Each row is where one point has got to under a steady rotation. How many steps took it there?
The counts run from 0 to 603.
[-13 -13  -1   0  19   9   1   4 -12  -5   5 -18  -4   4   0  11 -19 -12
   9  15 -17  -1   3 -10 -11   6  11 -14 -19   7  -8 -10  -6  14  -8   0
  -8   7  13  13  24   0  -3 -22  -1  22  -2   1 -21 -22   5 -20  10  11] : 476
[-12 -32  -4  -4   1   7   5   7   3  -4   8   9   5 -12 -10   5 -12 -21
  -9 -17  -6  22  -1   7  -2   0  -3   9 -24  17 -11  -5  -4   1 -24  -9
 -25 -10  -2   5   3  -8   1  -8 -15  24  -1   7 -23 -12   2  11   4  -9] : 210
[  4  -4 -16   5  11  10  13 -22 -21  -6  -6   3  -9  -6  15 -20   2 -23
  -5  11 -13   2  -3   6  20   1  -2   3 -10 -17   0   8   0   7  -1   0
 -17   4   1  12  -6  -1 -14  -5   3  14   2   6  -9 -21  26 -27   5   6] : 366
[  9 -11 -16  19  20  13  -5 -11 -20  -4   4  14   4  -4  14  -3 -14 -25
  10   0  -6   6 -13  -5  -2  18  -2  12 -17  24   1  -1  -7 -12 -18  -3
  -5  11  10  12  11 -12  10  -4  -3  -2   6  16  -1 -22  22  -4  -7  13] : 571
[-24 -13  -2  -3  -3   5   4   0   6  -2  12   3   3  -1 -26  12  -9  -9
 -12  -8 -20  11  21   0  -3  -9  -8   3   2  15  -9 -17 -15  -9  15 -17
 -20 -16  -1   4  -7  10 -27 -13 -15   2   1   2 -19 -20  -5  -6  12 -10] : 213
[-10  -1 -15   2  21   9   7 -22 -10  -6   4  13 -12   0  12 -17  -7 -12
  -7   3 -12  -1   4  -9   7  11  -4 -12 -14  17   1  -5   1   1   9 -14
 -16 -17  15  17  -6  -9 -13 -19   1  -4 -16  16   4 -28  18 -12  12   0] : 588
[-24   7 -13  27  -1  14 -12 -16  -6  -8   6  24  19   0  13  -2 -13  -6
   9  14  -4  -1  -4   5  27  11  15 -12  -5  16 -15 -12   0  -8 -21  -7
   4   5  19   9  -2  -2   9  -4   9 -12  -2   9  -9  -9  -5 -15  -1   9] : 48
[-16   0  -6  15  10   4 -10 -22  -7  -7   5  -2  -7  10   1  -8   2  10
  10  -4 -12   2   2   7  -1   1  12 -15   4  20   6  -3  -9 -17  19 -19
 -13  -5  16  20   6 -16  -6 -17  19   5 -10   7  -6 -38   5  -6   4   6] : 20
[-23 -16  -8 -16   0  10  -5  -7  -1  12 -14  12  -4   6 -11   2   3 -15
 -26  -6 -19   7   1   9  16  -7 -10   6 -11 -19   4  -6   8   5   1  -8
 -22 -19   0  13 -27   1  -1  -1 -14   6 -20   6 -17 -21  -1 -10  -4  -8] : 407
[  6 -17 -16  19  15   1  -7 -18 -14  -1   7  -7  -1 -15 -15 -16  11 -11
  -5 -12  -9 -10  -4  16  18   3 -12   6  -2  -2   0   0 -27 -25   3 -11
 -21 -11   4 -13  -9 -16 -11   0   0  -8  25  10 -20 -11   9 -17  -3   0] : 546
[ -2   3  -5   0   9   0 -17 -35   6 -19   2   7   4  -6  20   1  -9 -11
   1  17  -6   0  14   7  10 -15  -5  -9   0   2  -3  -7 -22   2   0  -1
 -10   4  15 -10   9   9 -26 -21   2   1  17  17 -19 -14   1 -16  11  11] : 560
[  2  -2 -13  10  27  20  -3 -20 -16   5 -12  -8   1  -6 -11 -10  10 -11
   1   5 -19  -8   4 -12   8  14  -3   1  -2   1   5  -2 -21  -6   8  -2
  -8  -8  14   1 -17   9 -11  -6   0 -11   1   8  -8 -39  12 -25  -7  -3] : 567
[ -2  -6   1  -1   7  -4 -15 -27   1 -18 -16  20 -15  -5  19   6  -8 -16
  -1   4   3   7  18  -2   8  -9  -4   2  -5 -22  14   2  -3   1   1 -19
  -1   8  19  -5   7  14 -18 -11  12  -3  12  16 -17 -39  12  -3   4  13] : 580
[ 11 -23 -15   8  13   3  -8 -12  -9   3   0  18   6  -3  -4 -10   5  -6
   1 -24 -14  12   9  13  -6   9  -5  11   4  17   3 -13 -13 -15   8 -16
 -20 -12   3 -10 -13 -19 -14  -4   5  -5  -2  13  -8 -30  -3   1   7 -15] : 305
[  2  -1  -5  10  18   2 -19 -14  -1 -24 -26   1   3   0  10   3   4 -11
  -9   3 -11   5   7  13   5   3   4  -8   8   4  -7  18 -15   8   1  14
  -4   0   7   4  15   8  -4 -15  -5   5  28   2 -14 -33   3 -29   6   6] : 57
[-11  -4 -23  24  11  -6  17 -10 -20 -17   8   0  -4   0   0 -12   1 -10
 -12   1  -6  -5 -16  -6  24  11   4  -1 -13   4 -19  16  14 -12   2 -21
  -6   3  16  13  -4 -10  -2  -1  10  -5  -7   5  -7 -19  17 -30  11   7] : 348
[-13 -11  -7   8   7   1 -12 -23   6 -32 -10  27  -1   3  18   3 -11  -5
  -2   4 -19  19   6  23  10   6   3  -3   7  13  -4  -7  -8  17  -2  14
  -5  -7  21  15   4  -4  -5 -12 -10  12   5  12 -11 -21  -1  15  18  -9] : 318
[  0 -11  -4   9   1  11  -9 -14  -5   5  -6  11  -6   8   2  22 -18 -10
 -13  14 -28   5  10  -9  16  12   4 -10   8 -15   8 -22  19   6   3 -12
   8  -4  19   6  -3  17 -12  -9  -6 -21 -13   6  -4 -29 -10 -19   1   8] : 93
[ -1 -11  -7  33   5  14  -3 -14 -16 -19   3  16  -4 -16   1  -6 -14 -12
  -1  11  -6   5 -13   0  21  16  -9  14  -6   5   5 -13 -15  -2 -18   3
   0   7  14  17   9  12   3   3  -1 -11  22  13  -7 -19  24  -2 -12  14] : 552
[  2 -18  -3  13  10   1  -3  -2  -8  -2 -19  18  15   5   1 -18  14  -6
 -13 -16  -8  17   5  24   9  14   1  -5  15   7 -12   6 -22 -20   3  -2
 -21 -12   3  -9 -12  -5  -6 -14  -3   1   7   1 -17 -25  -9 -15   0 -14] : 324
[-14 -29 -10  -3  14 -10 -19  -1   7 -19  -4   5   8  -5 -19  11  -2  -9
  -6  -4 -17  22  -6  11   2  -1  -2   7   0   4  -6   1 -27  -3  -9   7
 -14  -7  12  -2  -7  -3  11  -9 -18  17  13   1 -33 -16  -5  19  -6   0] : 518
[-13  -8  -4  25  -1   8  -5 -28   5 -17   0  10  12   6 -15  17   0   3
 -12  -2 -31  16  -4  -5  17   3  13  -2  10  14  -3 -15  10 -12  -3   1
   5   3  26  13  -7   5   0   5  -4 -20 -10   5  -1 -11 -11 -15   2   6] : 334
[  5 -19  -5  -4  -6  20 -13 -11  -1  14   8   9  18   2   0  -3   8  -1
   4  16 -16   0  12  14   5   2 -16  20  -5   6   6 -28 -23   4 -18   0
 -18   5  -7   1  16  -7  -1 -11  -1 -10  13  17 -16  -1  -9 -23  -3   4] : 465
[-12 -12  -7 -27  18   2  -8 -11   5  12 -18  12  10  21   4   2   7 -16
 -10  -6 -15  12   9   0  -7   1   8 -10 -12   8  -9 -11   1  -9   2  -2
 -18  -6  12   2 -19 -12   0 -21  -3   8 -23   8 -18 -18 -19 -24   6  -2] : 101
[ -2 -20  -9   2  27  -8   1  -2 -12  -7   0  23  -3   6   6 -14  -4 -14
   4 -18   5  16  -5   7  -7  12   3   5 -14  15  -5   1 -12 -25   0 -16
 -16  -2  11  -3 -12 -24   5 -10  11  12  -6  10 -21 -25   3   8   8  -8] : 303
[ -9   2 -24  -2  29 -15  -8 -26  -7 -16  -8   0 -10   6   2  -2  11 -16
  -6   3  -5  -8 -12  -7  14  -5  -5   1 -10  -7  -7  20  -4 -12   9 -12
  -5   9  21  11 -12 -16   5  -7   2   1   7   6 -21 -20   8 -17   0  24] : 60
[-25  -7 -10   1  -4   0  -7  -1  -3 -12   2  12  17   8  14  -7   4  -7
  -5  21  -1   3   2  18  27   2  17  -8  -4 -14 -24   6  -1  11 -17 -10
  -6   6   6   4   4 -14   9 -15  15  19  -1   5 -28  -7  -9 -15  12   7] : 142
[-20   0 -15   4  -6   1  -2  -5 -13 -10  10  -3   1   8 -16  13  -4 -21
  -3   5 -15   2  -9   3  14 -11 -16  21  -4  -3 -10   8   3 -16   3 -17
 -10  22  -3  26   2   0   5   5 -14  -4   3   4 -13 -11  15 -26 -10  32] : 153
[ -7 -11  -2  -3   7   1   8 -14 -22  -2  19  -6  -6  10 -10  -2   6  -4
   0  14 -19   0 -17  -3   2 -11 -15  19 -13 -12   3 -23  -9 -18   8  -5
 -23  24  12  18   0  -7   3  -2   5  11  -6   3 -21  -3   3 -21  -7  23] : 461
[ 16 -34  -3  -1  -6   0 -14  -3  -9   2   3  14   8  16  -4  13  -8  -4
   4 -11 -24  23  12  19  -9   4   2  19   7  -9  -3 -23  10  -2   4 -10
  -9   8  -3   3   4 -19  -4   8   7   2  -1  11 -13 -26 -17  -7  10  -1] : 398
[-14 -19   2   1   9  14 -18 -11  12  10  -6  18  11  -7  -4  11 -10 -10
 -13 -15 -12  12   0  -5   4   4   8 -19 -17  20   3 -17  -4 -14 -25   0
 -16 -20  16  -2  -3   2  11 -15 -10  -6 -12  15 -12 -11 -11  -4 -10  -4] : 8
[ -6 -14  -5  11  15   6  10  17 -20 -12   5 -17  -3  10  -8   0  -9   1
  -4  24 -19  -5   2   7   6  19  -3   2  -5   0 -14 -16 -16  16   4   3
  -3   8   6  18  24   1  -2 -13  -2   3  26 -11 -20 -24  -1 -25  12   4] : 457
[  0  -5 -14   2  16   8  17 -25 -25  -3  -1   2 -10  -1  12 -16   0 -30
  -6   4 -12  -2 -11   5  18   0  -6  -1 -15 -16  -4   8   9 -10   0  -7
 -22   5   9   6 -15  -4 -15  -2  -3  12  -8  10  -6 -16  23 -32   5  11] : 367
[ -4 -13 -12  27 -14  13  -2  -3 -15  -6   9   4   4   4  -3   0  -5  -3
  -7   0 -34  13   0  26  13  13   1   5  17  18  -6 -10   4   7   4   0
 -12  -5  -9  24  14 -10  -5   5 -13  -5  -2   4   3 -18   7 -17   9   4] : 131
[ 12  -3  -8  -3  12  18   4 -10 -20   9 -16  23   8  13  18 -18   1 -14
   4   3 -10   5   8  17  -1  19 -12   8  -1   9   0 -15 -13   0   2   5
 -18   0  -6   7  -8 -10 -15 -13  -3  -8   5  11  -5 -31   5 -26   4  -8] : 84
[-15 -10 -10  -5  27  -9  -2  -5  -5 -12  -3  20  -6   7   8 -13   0 -10
   5 -10   4   9  -5  -4  -7   6   1   0 -21  11  -7   1  -8 -18   2 -14
 -14  -1  19   8 -14 -19   1 -16  10  16 -16   9 -22 -26   3   7   8  -1] : 302
[  8 -41   0 -12   7   6 -15   1  -4  21   6  -3   0  -5   1  -2  -2 -11
 -17   3 -10   5   1  11   6   1  -2   4 -19 -22   5 -18  -2   0 -28 -10
 -19  -3   3 -12  18 -13   6  -8   4   3   8  13 -28  -2 -14 -18  -6   3] : 183
[ 18 -25 -10   6  32   0  -6  -5 -14   1 -15  -3   4  -8  -5 -14  12 -14
 -11  -4  -8   1   2   1   8  17  -4   9  -1 -11   0   5 -27  -9  -6  -3
  -5  -5  16 -20  -8   2  -5  -9   2  -2  20   5 -24 -27   5 -21  -6  -2] : 565
[-18  -7   5  15  -2   5  -5 -18   8 -28 -13  19  14  10  14  11  -4   6
 -13   7 -11  22   0   6  12  10  14  -4  -1  25 -14  -8   4   0 -16   6
   4   9  23  13  19   4   7  -7  -1  -7   3   7  -7 -18 -14 -22   5   8] : 336
[-15 -15 -10   7   0   1 -18  12 -11  -3   0 -15  11  12 -19  17   4  -3
   0   0 -22  -2  10  22  -3   6   8  -1   6   7 -18  -3 -13   0   5 -12
  -4   5  -8  12  20 -15   9  -4  -7  -1  19  -7 -18 -27 -17 -32   3   7] : 437
[-29  -2   1 -17   1   0  -8  -3  14  -6 -16  18   3  19   1   2   9   1
 -25   7  -3   7  17  11  13   0   0 -11  -4   1 -15  -3   4   5   7 -13
 -10 -12   6  10  -5  -3  -2 -17   5  -3  -9   4 -23 -25 -23 -23  14  -8] : 121
